Each row has a name. Each question is about the rows just above it.

z_420: [158  97  81  98 158 115 150 140 142 121 145 117 127 127 146 144 129  75
 125 165  96 118  77 164 162 112 175 160 119 127 110 133 116 100 113  83
 126 137 121 115 104 157 158 156]
z_463: [ 84 187 167 152  98 136 101 119 122 139 112 131 114 122  94  95 116 167
 133  90 166 133 159  87  89 123 104 104 136 126 141 129 143 122 142 210
 134 120 135 138 174 102  95 100]
z_172: [168 113 175 147 138 153 144 181 121 150 150 160 125 104 176 123 156 163
 173 121 126 148 174 122 122 122  95 125 140 132 167 125 142 145 127   4
 119 115 136 128  63 111 175 103]
z_48: [121 149 179 157 113 151 124 147 114 144 136 152 123 120 158 112 138 171
 131  97 150 140 173  96 102 130  90 105 141 127 155 123 150 158 135  90
 131 112 143 139 115  97 146  94]
z_463 in full:
[ 84 187 167 152  98 136 101 119 122 139 112 131 114 122  94  95 116 167
 133  90 166 133 159  87  89 123 104 104 136 126 141 129 143 122 142 210
 134 120 135 138 174 102  95 100]
[121 149 179 157 113 151 124 147 114 144 136 152 123 120 158 112 138 171
 131  97 150 140 173  96 102 130  90 105 141 127 155 123 150 158 135  90
 131 112 143 139 115  97 146  94] is in which row?
z_48
z_172 in full:
[168 113 175 147 138 153 144 181 121 150 150 160 125 104 176 123 156 163
 173 121 126 148 174 122 122 122  95 125 140 132 167 125 142 145 127   4
 119 115 136 128  63 111 175 103]
Whose row is [ 84 187 167 152  98 136 101 119 122 139 112 131 114 122  94  95 116 167
 133  90 166 133 159  87  89 123 104 104 136 126 141 129 143 122 142 210
 134 120 135 138 174 102  95 100]?
z_463

z_261: [ 46  98  82 156 148  21   8 124 131  99  95  79]
z_463: [188  86 168 148 129  85 166 133 171  45  87 119]
z_422: [ 46  98  50 156 148  21   8 124 131  99  95  79]
z_783: [237 143 218  93 118 216 213 148 138 150 161 120]
z_48: [124  69 135 155 143 143 168 113 168 133 147 167]
z_437: [ 57 150  91 107 132  78  66 143 126 147 138 162]
z_177: [188  86 168  78 129 171 166 133 171  45  87 119]
z_479: [124  69 135 155 143 143 168 113 124 148 150  67]
z_422 in full:
[ 46  98  50 156 148  21   8 124 131  99  95  79]
Shared by z_437 and z_177:
[78]
Which value is in both z_261 and z_783?
[148]
z_437 in full:
[ 57 150  91 107 132  78  66 143 126 147 138 162]
Shared by z_463 and z_783:
[148]

